Each run below is a few steps of one of 7 hidden systems, one row a step.
C, seq 1, 10 rows:
[[-11  -5 -27 -38  10   9 -28  16  25  30  11  13 -28   9 -11 -26 -12 -14
  -33  32]
 [ -1  18 -19  -9  -2 -13 -11 -11   7  14  13  61   0   5  24 -45 -26 -29
   13  15]
 [-33  29  10  -6  36 -33  -2  13 -24   2  -1  28   6  -6  36 -19 -21  -6
   31 -22]
 [-46 -14  16  -2  34  -3   6  39   6 -11 -11   9 -12 -54   9  -6  18   4
   10 -10]
 [-19 -43 -10  10 -18   7   5  -8 -10   1  12  -3 -27 -58  18  -5  37 -17
   16  18]
 [-10 -18   2  -4   6 -19   8 -59 -26  18  25 -32 -36  -6  23   4   9  -9
    2  14]
 [ -9   8  41  -2  34 -26  18 -48  36   1   9 -16 -20  14  -6  -6   6 -15
  -20  -1]
 [  0  17  20  42 -11 -23  23 -16  41 -13 -14  11  22   0  -7   6  16 -49
   -2  -3]
 [  1  17 -18  46 -10 -24  27  -9 -15 -10 -41 -13  30 -18   4  37  -3  -1
   -2  -1]
 [ 20   3  -8  15  11  11   2 -15   3 -14 -48 -33  -9 -25 -20  21  10  54
  -11  -9]]
N, seq 2, 10 rows:
[[-25 -45 -13 -32  -4  28 -18  14   7   4 -14 -11 -29 -28  19 -19  25 -28
   13   4]
 [-11 -27  -9   5 -18  -5  -6 -32 -18  35  -3   1 -34  -6  40 -21  19 -20
    6  36]
 [-15   8  33  16  44 -22   4 -42  10  31   2   9 -19  -3  34 -16  -3   5
   -4  21]
 [-19  16  32  27  40 -15   3 -21  46  -9   3   6   9 -23   5  -3   9 -35
   14 -15]
 [-24   8 -24  31  -7 -29  13  -8  -1 -18 -17 -13  10 -38  -3  21  17 -48
   15 -15]
 [ -6  -2 -36   5   1 -17  16 -27 -18 -15 -49 -25 -20 -39  -8  15   8  21
  -12  -2]
 [ 30   0   8  -1  -4   7  -6 -42  18 -15 -39 -22 -35   1 -17 -15  28  35
   -2 -13]
 [ 22  26  28  37 -30 -21 -10 -11   8   3  -2  -8 -20  36 -22  -3  42   1
   -4  -6]
 [  5  33  13  44 -10 -35  25  16   2  -1  18  21  11   1 -36  20   4  20
  -29  12]
 [ 23  19  -1   7   1   0  30   3   8 -45  17  18  32 -24 -36  12 -21  33
    1 -24]]
E, seq 3 (10 x 20):
[[ -6  50  -7  31  10 -27 -19  50 -12   4   2   7  18   1 -23  23  -5   9
    4 -16]
 [  4  -3 -35  -2  -5  19  -6  45   0 -26  11  18   8 -55 -32   7   0  21
    5  -9]
 [ 19 -19 -38 -37 -34  16 -14 -11 -33 -20  20  -5 -30 -15  -7 -20   9  11
   25 -18]
 [-10 -14  12 -44  -9 -11  -3   5 -29  16  37 -21 -40  38  -7  -9   9  10
  -17   4]
 [ -9 -18  45  -6 -14   3  22  24  22  14  41  29   7  24   2 -12   4 -11
  -24  27]
 [  3  -3  25  20 -24   0  28  -1  -8  -3  13  32  50  12  39   0 -18 -27
   27   2]
 [-19  -7   9  -6  24   5  16  10 -25  -5 -13 -32  43   0  32  36 -28  -5
   21 -22]
 [-15 -37 -10 -25  23  40 -10   6  29   0 -31 -42   7 -23   5  18  -2 -16
   -7   2]
 [ 14 -17 -36  -8 -10  16 -24 -43  19  26 -30 -14 -20   4  15 -15   0 -28
   -7  31]
 [  8  37  -4   5  33 -25 -20 -35   4  38 -10   7 -19  27   9 -13 -24  13
  -20  22]]
E, seq 4 (10 x 20):
[[  4 -13  12 -17   0  -5  14 -12 -15  -3  83 -20 -11  -1 -22  14  -5   6
   -4   0]
 [ -5 -14  19 -31 -16  -7  38  -8  21 -24  46   6  14  18 -16  -5 -10 -40
  -11  -8]
 [-13 -12   5 -22 -32 -11  45   9  -9 -12 -23  10  35  38  22  -1 -19 -37
   -8  -4]
 [-10 -21  16 -12   4  20  20  26 -10  11 -56  -9  32  19  37  13 -19  20
   -9   8]
 [ 14 -25  19  12  16  51 -29   6  20  22 -36 -22  15  -2  31   8   4  16
   14  11]
 [ 19   6 -16  28  14  20 -50 -24  15  37   3 -31  -3   0  11  15   3 -20
   16  15]
 [  3  33 -35   8  38 -17 -23 -25  22  22  25  -4  -3  -8 -23  11 -31 -16
  -17  16]
 [ -1  37 -31 -20  25 -23  -4 -13  32 -21   2  41  -3 -13 -27 -29 -29 -12
   -8  -9]
 [-17  29 -19 -21  -8 -31  -5  19 -15 -20 -32  36 -20   1   1 -39   4  -4
   13 -26]
 [-28  -5   6  -5  -6 -14  -4  50 -37   7 -18  16 -32 -19  11 -15  29  34
    2   2]]
A, seq 5 (10 x 20):
[[ 15  -6 -24  12  12  28 -29   7 -34  29  -1 -15  15 -15  27  23 -21  36
   19  14]
 [  7  -1  -9 -25  40  31 -49   7  23  13  34 -13 -22 -19 -19  -9  -7  20
    6  -2]
 [ -5   5 -30 -14 -17 -10 -26  -6  21   8  39  12 -24   2 -19 -21  11 -58
    1   8]
 [-25  14 -37 -13 -11 -47  20  -9 -32  15   8  33 -11   0  13 -16 -24 -23
  -14  22]
 [-20   8  14 -22  24 -14  21   7  -5 -15 -27  49  -7 -18  26 -38 -15  32
    6  -8]
 [-15  -6  42  15  -4   5 -10  24  -1 -13 -19  10  -6 -12  29 -21  43  -7
   43 -29]
 [-24 -29  20  35  -7  -5   6   8 -25  20  20 -33 -11 -27  18  32  38  -9
    7  15]
 [  6 -27  12   3  23   6  28 -49  16   1  34 -20 -12 -35  -7  11  -5  19
  -17  23]
 [ 16  14  14 -14  18  -8   7 -66  38 -18   3 -15  -2  21  -9 -13  -8 -25
    4 -22]
 [-20  30  -2   8   5 -40  11   3  13   3 -41 -19  11  34  -8  18  -1 -42
  -22  -9]]
P, seq 6:
[[  6 -22  16  20  17  12  30 -14  -4 -16  41  -7  12 -55  -5  23  -3  35
    8   4]
 [ 10 -24  14 -26   2  13  16 -44   0 -27  27 -50   1   2  -4  16   2 -14
   18 -32]
 [-15 -13   3 -25 -21 -20  25 -12  -2   5 -10 -40  -5  46  -7  17   3 -41
  -34   4]
 [  9   2   1   7 -14  -6  29  -8  23  13 -48  20  19  26   5  -2 -15   3
  -44  36]
 [ 32  28  11  28   6  15 -14  -4  10   3 -51  19  31  16  21  -5 -14  31
   19  -7]
 [  4  24   1  27  19  14 -45  42  -2   9 -14 -29  13   0 -11  29  12  15
   19 -22]
 [  9 -10 -41  11  -9  21 -27  27  15   7  25 -20  -8 -35 -44  28  13  -3
  -14  16]
 [ 30  -3 -55 -24 -24   7  -9 -38 -10  -4  35   8 -21 -10 -19 -16 -18  -1
    1  11]
 [ -4  20  -6 -57   8 -20  -6  -8 -20  -1  17  14 -26  40   0 -34 -25   7
   -3 -16]
 [-27   2  32 -26  -3  -9  12  57  16  -6  -3  42  -1  20   0 -32   8  -3
  -13  -3]]
D, seq 7, 10 rows:
[[ 28  31 -22  -5   1 -13 -18 -30  -9  11  -5 -42  -7  43 -27  22 -17  10
  -16  -8]
 [ 17  31 -12 -14   2  -3 -11  27  38  -4  -8  11   4  30 -49  -4 -14  10
  -40   1]
 [ 23  25 -20  15 -44   0  -4  35   4 -14  -9  55  25  13 -14 -18  -3  -3
    6  -1]
 [  2  15 -19   0 -13  -5  -5  40 -56  -1  -4  19  11  -5  12   4 -16  44
   19 -10]
 [  3 -25   7 -30  10  37 -17  44 -16  -1  30 -10 -10 -19 -10   3   2  53
    5  -5]
 [  8 -36  12 -18 -32  31 -11  12  -3  10  63  -8   1  13   2  -2  11 -21
   12   9]
 [-17  -9   4 -22   0 -18  26 -11 -23  20  49  -2  14  28  19  10 -33 -30
  -12  18]
 [-24  -8  24 -37  41   0  34   0  24  -7   1  21  26   5  17 -13 -43  -6
  -16   1]
 [-17 -17  24  -4   2  19   7  13  23  -9 -39  15  32   1  42 -16   1 -37
   27 -13]
 [-25 -18 -13  21   5   6 -10   6 -20  29 -44 -24  11 -19  48  21   5 -19
   14  15]]
R, seq 8 (10 x 20):
[[-35  -3  32   6  11 -47  32 -27  -8  11 -10 -17 -29  12  17   2  19 -19
  -22   8]
 [-14  -4  49  36  22 -13  41 -11  38  -4 -14   4  15 -17   1  11  10   1
  -22  13]
 [ 12  11  17  50   1  -4  18 -24  14 -23 -22 -10  37 -22   6  25   7 -10
   24 -18]
 [  7  14 -22  22   7  -6  -1  -8 -10  -6 -30 -57  16  -7 -21  51  -2   8
   -5 -15]
 [ 30  -1 -28   0  -3  22 -12 -13  36  -8 -27 -35  -8  -4 -46  20   6  17
  -33   6]
 [ 46  24 -27   9 -38  -3 -16 -28  17 -10 -23  13 -13  23 -28 -20   9   4
   -7  -1]
 [ 15  47  -7   3 -17 -32  -2  20 -19  -1 -11  23  -6  37 -26  -7  -5  31
  -18  -9]
 [ 12  16  17  -5  -5   9   3  59   6 -20  18  32   9  -2 -34  -5   1  49
  -11  -9]
 [ 21 -13  -3  -3 -40  24  -3  31 -26 -22  36  17   9 -15  -6  -6  13  20
   33 -19]
 [  2 -24 -13 -31 -25   9   1  13 -57   7  41 -25 -11  10   6  12  -3  20
    8   1]]
N, seq 9:
[[ 29  -2   0   0  -4  18   6  -7  37 -11  40  53   0 -23 -23 -28 -10  18
   -8  19]
 [  4  25   4 -12 -10 -21   0 -10 -33 -16  43  16  12  19  12 -12 -17 -19
   41 -37]
 [-50  -6  13 -34  23 -18  15  54 -23  -3   4 -18  -6  -3  -4  15  -2   7
  -18 -12]
 [  0 -57   2 -22 -23  42  23  15  24 -16  -6  13   2 -33   4 -13  12   0
  -10  20]
 [ 19 -19   5   1 -32  10   2 -39 -36  18   5  -8   6  25  49  -6  -2 -11
   33   8]
 [-22   6  37   1  49 -11  -7   3  -1  40   0 -31  -1  30  20  20 -14  11
  -21  12]
 [ -3 -11   9  13  16  23  -1   6  70   0   2  10  25 -21 -14   3  -2 -37
  -15  16]
 [  7  16 -50  18 -26 -13  -4 -26 -16  -2 -10   9  25  -8  18   6 -16 -49
   27  -1]
 [-17  21 -28 -17  38 -20 -15   1 -29  11 -45 -20 -17  -5   6   7 -21  32
   -9  -6]
 [ 11  -8   6 -11   9  29 -28   7  48  -9 -29   5 -32 -19 -20 -29  32  15
   -3  -3]]
A, seq 10:
[[ -7 -25 -15 -11 -35 -22  51 -30   1 -23  16  -9 -10 -13 -22   8   8 -27
  -28  11]
 [ 11  -3  13 -26  -9 -16  45 -44 -11 -18 -35  -1   1  32  13 -13 -21  16
  -16  -7]
 [  1  14  51   0  10   2   3  22  16  -2 -48  -8  17  46  10  -1   6  19
   -8 -20]
 [ 12  -2  23  51 -19  22  -8  45  17  12 -14 -11  38   7  -5  34  22   0
   -5  12]
 [ 35 -10 -28  29 -10  31  -7  -8  -8   7  22 -21  30 -24  -8  40 -16  23
    5  17]
 [ 26   7 -33 -38  25  22 -27 -24   7  -7  21 -31  -5   2 -29   6 -31  19
    3 -17]
 [ -5  15 -29 -42  -8  -6 -26  18  22  -1   3  -5 -18  34 -34 -15  -2 -35
  -19  -9]
 [ -9   9 -32  -5 -43 -22   7  35 -13  16 -13  43  -1  20   1 -17  -6 -19
  -25  29]
 [  7   7   2   1  -9   1   6  21 -35   7  -8  52  11  -4  33 -24 -21  45
   15   8]
 [ -6  -3  36  -5  21  20 -24  33 -13  -5  23  10   2 -11  22 -13  11  25
   45 -30]]
P, seq 11, 10 rows:
[[ -1  35   3  32  32 -17   4   8  -6  16   0  46  27 -16  17   0 -34  30
    3  13]
 [ -4   4  10  -3  44  24 -18  16  18 -27   1  -4  15 -41  -2   2  -4  17
   35 -39]
 [-20 -26 -24 -10 -24   7 -15  17 -12 -10   9 -39 -20 -24 -11  17  36 -39
   16 -16]
 [ -8 -25 -32 -11 -23 -17  16 -27 -21  23  14 -10 -38 -10  -5   0   6  -4
  -34  42]
 [ 20  10  22 -19  16  -9  14 -54  16   1   2  29 -20  22  11 -40 -18  26
  -10   8]
 [ -6  33  49   6   9 -20   0  14  14 -14 -10  16  16  40   8 -16   8 -16
   21 -38]
 [-29   7   3  38  -5 -16  17  57  -2  -2 -10   2  32 -24  -5  35  12 -15
   -6   2]
 [ 12 -28 -29  17   0  24  17 -13  -7 -12  -9  -8  11 -65  -1  25  -5  29
    1  17]
 [ 24 -16  -6 -28   6  19 -19 -49 -14  -7  -1 -52 -29   7   4   0   6  19
   20 -21]
 [ -5   7  14 -20 -10 -16 -13   1  12  19   7 -31 -31  55 -25  -2  21 -22
  -31   3]]
R, seq 12, 10 rows:
[[-13 -20  -5  -8   3  -1 -10   9  -7   2  22 -48 -48 -25 -33  19  38  18
  -19   4]
 [ 22 -21   7   5 -25  -2  17 -53  20  -7  33   2 -35 -12 -20 -18  25   0
  -15  20]
 [  7  20  28   4 -14 -43  39 -46 -17 -14  11   8  -2  36   7  -8  -6  -3
   -2 -13]
 [-18   6  44  -3   9 -18  44  34   7 -20  -9  -8  31  22 -13  23  -7  10
  -23 -18]
 [ 13 -27  11  23 -30  36  24  31  20 -27 -18  -4  46 -21  -5  25  13  -1
    6  -1]
 [ 31 -13 -34  17 -34  23  -8 -13 -35   7 -23 -31  22   1  16  29  -6  14
   16   6]
 [ 27   4 -13 -22  11  22 -32  -8   1  29  -8 -39  -6  41 -10  16 -22  29
  -24  12]
 [ 26  15  -1 -12 -12  17 -28   4  48   9  12  22   3  41 -24 -24  -5 -21
  -15  11]
 [  0  35 -30   3 -27 -27  -2  21 -10  -2   7  57  19  16   0 -21 -22 -27
    7   2]
 [-20  10 -15 -27  22  -5   6  49 -28  -7  -8  32   9 -20   7  -8 -30  38
    0  -8]]
C, seq 13:
[[-39  18 -12   1  23 -27   3  51  -6  12 -38  28  -3 -19   2  -4  -8  12
  -24  13]
 [  5 -12  -5  17   0  17  -8   8   0  -4 -10  41 -15 -60  16 -29  17  34
   23  12]
 [ -4  -1   0   6   6  -4 -31 -15 -39  10  37 -23 -31 -20  19  -2  25   4
   45 -16]
 [-32  -4  14 -22  28 -27   8  -4   3   6  51 -27 -37  -7 -26   8  10  -8
  -26   5]
 [ -3 -13  11  -3 -17 -15  43 -33  36 -22  28  30  -2 -13 -13 -21   3 -36
  -14  11]
 [ -4   7  15  14 -21 -29  37 -36 -22 -18 -21   2  25  17  32   3  -6 -30
   25 -19]
 [-19  -4  36  11  23  -8  23  14  -2  -3 -53 -36   9   4   7  29  12  27
  -15 -13]
 [ 20 -26  12  37 -17  38  -7  10  38   3 -27 -15   2 -25 -12  16  38  14
  -12  21]
 [ 40   4 -31  33 -26  13 -27 -33 -13  24  15 -27   2   5  -3  24   1  -1
    7  21]
 [ 20  36 -17 -18  33 -14 -12 -25   8   8  16 -24  -5  26 -34  14 -34  22
  -23  -8]]
D, seq 14, 10 rows:
[[  0  11   4  21  35   8 -13 -13  25  33 -55 -12  20   9  27  14 -21   1
  -13  19]
 [ 18  20 -17  31  28  21 -41  -9  42  14 -33  -3  14 -18   2   5  -4  -6
   12   4]
 [ 13  31 -53  25   3  -5 -49 -10   3   8 -12  -7  -5 -23 -13   4   3 -21
   21  -7]
 [ -1  24 -64 -14   5 -21 -31  -2 -10   1   6   2 -37 -26 -32 -10  -1   2
   -6  -3]
 [  3  14 -24 -26 -11 -15 -16   3   1 -11  17  30 -50 -10 -30 -43  17  10
   -4  -4]
 [-11  12  17  -2 -27 -33   3  18 -25  -3  28  37 -36   9  -2 -34  30   7
    7  -6]
 [-22  -4  42  10  -2 -27  32  28 -26  -6  36  22 -14 -13   1  -1  19  31
   -5   2]
 [ -4 -30  52   7  -4   6  44   2  -1 -27  36   0   9 -26   0  10  17  24
    8 -10]
 [  3 -30  37  -2 -15   7  40 -20  -7 -22  14 -41  19  10  10  28  11 -10
    9 -18]
 [ -3 -24  16 -13  -1   4  36 -18   7  -1 -21 -51  22  29   1  36 -11 -12
  -29   5]]

Which system made each of these runs?
seq 15, 2 rows:
[[ -2  17   4  33   3 -17 -15 -18  17  39  42  14   6  15  10   1  -5 -45
   -3  30]
 [-15  29 -14  -2  42 -27  16 -18  13  -3  23  24  27 -18  -1   4 -49 -20
   -8   2]]

R
seq 16:
[[-19  33   6  46  -3 -47  -7  18 -26  36   3  15  -8  11  10   9  14  -6
  -10  22]
 [  1  14   4  24  35  -8  17   3  15 -16  19  26   4 -58 -23   6 -10  47
  -10   7]]

D
seq 17:
[[-13 -10   8 -20 -20  -4   4  45  -5   1 -50   1 -28  17 -10 -12  30  27
  -31   4]
 [ 31  -4  22  42 -40  15  -1  18   0  10  -3  31  -4  -2   1 -12  32  40
    0  24]]

P
seq 18 (2 x 20):
[[-24   9  -4 -25   8  -8 -18  34   1 -17  28 -28   0   9 -25  14   9 -39
   14 -40]
 [-23 -29 -44 -25 -34  -1  17  35  -1   3   0  12  -5 -16 -11   0  -1 -33
  -31  29]]

E
seq 19, 2 rows:
[[-30  26   5 -21  12 -25 -13  56   2  -4 -27  22 -19  13 -12 -24  12   2
  -12 -17]
 [-11  -9  -1  20 -28  -2   6  47  -8   3   4  53  -8 -36   9 -21  24  14
    2  24]]

C
seq 20 (2 x 20):
[[ -7   6 -13  21  -6  -2 -36  26   2  53  28   9 -14   9   3   1   6 -17
  -17  45]
 [  7  17 -24  11  15  -9  -2 -14   4  13  43  54   4 -29   3 -18 -35   7
    1  28]]

A
seq 21 (2 x 20):
[[ 13 -39   1  17 -50  26  19 -16  12  -8 -25 -18  14  -4  10  12  29 -30
    2  15]
 [ 18   7 -11  23 -14 -10   9 -34 -25  31 -30 -20  11  29  26  23 -18   9
  -15  26]]

R
seq 22:
[[  3 -43 -12 -14 -17  22   1 -32  -8 -18  22 -28 -21 -38   5  -2  24 -18
   29 -11]
 [-16 -17   2 -17  -8 -26  12 -45 -27  19   6 -42 -37  23  14   5  12 -17
  -15  11]]

N
seq 23:
[[  0  33   3  20  26 -44 -11 -53 -25  11  16  -7 -36  -5   8  -7   6  11
   15  -8]
 [-22  19  34  -4  41 -32  12  -2  26 -15  26 -16 -21  -5 -38   7   9   5
  -23 -20]]

R
seq 24 (2 x 20):
[[ -2 -31  36  16 -26  16  -1  27 -20   8  -1 -48  -5  12   5  30  45  10
    5  -4]
 [ 19 -31   5  29 -23  26  11  -6  10  19  31 -31  16  -7 -13  39   8  -1
  -22  37]]

E
seq 25:
[[-36   4  -1 -17  10 -42  19 -16  -7 -26  32   7 -31 -29 -10 -17  16 -33
   10 -23]
 [-39 -20   6 -16 -15 -39  50  -4 -14 -21  -7  12 -26 -24   1 -13  21 -14
  -19   4]]

E
seq 26:
[[ -7  -6  -8 -65  27  12   4  20   8 -12  -5 -20   4  22 -20   3 -35  18
  -28 -14]
 [  5 -21  -4 -31 -31  31  -5  29  32  -7 -23  32   6  18   4 -36   6 -25
    0   6]]

C
seq 27 (2 x 20):
[[-23  -1  17  -6  -9 -14   2  22  32  -6  29 -18  -4  17 -32  10  27 -57
  -15 -10]
 [-12  -5 -23  12 -34 -31  52  -9  -2  -7  -9  28  14 -12   0   2 -10 -31
  -28  30]]

D
seq 28 (2 x 20):
[[ 30  -7  10  12 -53   9   8   7 -23 -25  27 -21   6  14 -25  18  27  14
   16 -23]
 [ 14 -13   3 -11 -34   8  20  25 -19  -8  33 -37  17  28 -32  39   1  11
  -22  -1]]

E
seq 29:
[[ 17  15   7   7   9  -5  11   2 -22 -29  51  -8  13 -18 -28  21 -12  40
   17 -29]
 [ -2 -22   2 -42  -9   9  27  14  -4 -38  34 -34   6   1 -37  21  -3   1
   -8 -29]]

P
